|  40 | -50 |  56 | -45 |   4 |  31 |   8 | -74 | -47 | -23 | -22 |
The entry just right of 40 -> -50
Find the entry just right of -50.
56
Find the entry just right of -45.
4
Find the entry just left of -22.
-23

Read these off the matrix that follows. Counting starts at 1.
1) Read off the entry directly above the smallest entry.
2) Read off the entry in row 2 and column 1.
3) Read off the entry in the top-left corner.
4) Read off the entry in row 1 and column 2.
5) Read off the bottom-right entry.
6) Read off the entry in the bottom-left corner.
7) Read off the entry at row 1, column 3.
8) Read off the entry just right of the smallest entry.
|   5 | -70 |  73 |  42 |   7 |  55 | -16 |   4 |  75 |  36 | -70 | -36 |   4 |  49 | -15 |  20 |
| -72 | -15 |  -1 |  27 |  52 | -74 | -73 |  -4 |  45 | -31 | -37 |  54 |  72 |  20 |   1 |  28 |
| -30 |  14 |   0 | -60 | -74 | -57 | -76 |  -9 | -59 | -43 | -18 |   7 | -53 |  65 |  12 | -45 |
| -70 |  -2 | -73 |  29 |  63 | -43 |  31 |  60 |  -5 | -35 |  66 | -21 |  32 | -39 |  71 | -60 |
|  27 | -48 |  29 |  60 |  20 |  11 | -26 |  17 |  37 |  43 |  23 |  25 |  41 |  51 |  69 |  -7 |
| -45 | -53 |   1 |  39 | -25 | -42 |  -7 |  29 | -21 |  34 | -75 | -46 |   2 | -70 | -69 | -41 |
|  23 | -56 |  54 |  42 |  61 |  -1 |  40 | -13 |   3 |  22 |   0 | -52 |  57 |  68 | -64 | -71 |
| -18 | -12 | -52 |  40 | -23 |  46 |  17 | -58 |  19 | -63 | -23 |  20 |  72 |  57 |  29 |   0 |
| -34 | -61 | -35 | -34 |  22 |  70 | -66 |  69 | -47 | -47 | -64 | -39 | -45 | -39 |   1 |  15 |
|  74 |  58 |   3 |  56 | -67 |  44 | -47 |  70 |  42 | -50 |   9 |  39 |  -8 | -58 | -15 |  44 |
|  -9 |  49 | -41 |  -4 |  70 | -71 |  45 | -27 |  -2 |  72 | -74 |  75 | -40 | -37 |  22 |  39 |
|  75 |  19 | -29 |  10 | -56 |  43 | -75 |  29 |  59 | -45 |  19 | -13 | -64 |  60 |  39 | -47 |
|  29 | -64 |  43 | -48 | -11 |  32 | -36 | -34 | -50 | -67 | -68 | -18 | -52 | -20 | -17 | -13 |
1) -73
2) -72
3) 5
4) -70
5) -13
6) 29
7) 73
8) -9

Read these off the table that follows.
1) Give the 5th entry, reading row by row.
2) Give the third smallest entry.
3) Give the entry directly above the largest entry.
4) Give the smallest entry in the first column.
5) Give the entry just right of the smallest entry.
6) Give the entry directly below the largest entry.
7) Give the last entry, reading row by row.
8) Give the bottom-left entry.
|   0 |   0 |  34 | -49 | -11 |  23 |  12 |   0 |   8 |  49 |  -9 |  38 | -22 |  -5 | -56 |   8 |
|  10 |  11 | -64 |   1 |  53 |   0 |  41 |  11 |  19 |   0 | -17 |   3 |   0 | -10 | -14 |  -7 |
|  29 |   0 | -52 | -14 |   4 |  20 |   0 |  -5 |  37 |  -8 |  -4 |   2 |  35 |   0 | -53 |   6 |
| -16 |   7 | -45 |   0 |  57 |   0 | -20 |   0 |  20 |  19 |  41 |  26 |  34 | -52 | -21 | -23 |
|  11 |  23 | -19 |   3 |  34 |  27 |   0 |   0 |  23 | -18 |  61 |  18 |  32 | -21 | -14 |  -3 |
| -24 |   0 |  28 |  31 | -24 |  -8 | -13 |  18 |  21 |   0 |  24 |   6 |  72 | -24 |  11 | -22 |
|   0 |   0 |  25 |   8 |  58 |   0 |  49 |  -3 |  54 | -36 |  22 |   2 |  28 |   0 |   3 |   0 |
| -36 |   7 |   0 | -44 |   2 |   4 |  66 |   8 | -26 |  40 | -17 | -10 |  29 |  10 | -57 | -22 |
|  10 | -50 |   0 |  25 | -22 |   8 | -14 | -29 |   0 |  30 |  21 | -16 |  26 |  18 | -19 | -53 |
|  24 | -36 |   0 | -17 |   0 |  35 |   5 | -61 |  22 |  -6 |  -1 |  -6 |  48 |   2 | -49 | -25 |
|  20 | -19 |  31 |  34 |  -2 |  66 |  15 | -54 |   5 |   9 |  -3 | -29 |  19 |   4 | -19 | -28 |
| -44 |   6 |   2 |   0 | -56 |   0 |   0 | -15 |   0 |   8 |  28 |  57 |   0 |   6 | -18 |  -5 |
|  10 |   0 | -22 |  44 |   0 |  42 |   4 | -26 |  14 |   0 |  22 |   9 | -30 |  -7 |   3 | -54 |
1) -11
2) -57
3) 32
4) -44
5) 1
6) 28
7) -54
8) 10

Questions about the row below.
1) Give the entry just right of 40.
2) Give the maximum.
[ 26 -15  11 -50 -79  -1  40 -49  37 -31  -2  76   8  22  43 -17]
1) -49
2) 76

X =  87   -8   36  -10
Report the last entry.
A: -10
Report the third entry.
A: 36
The entry just right of 87 is -8
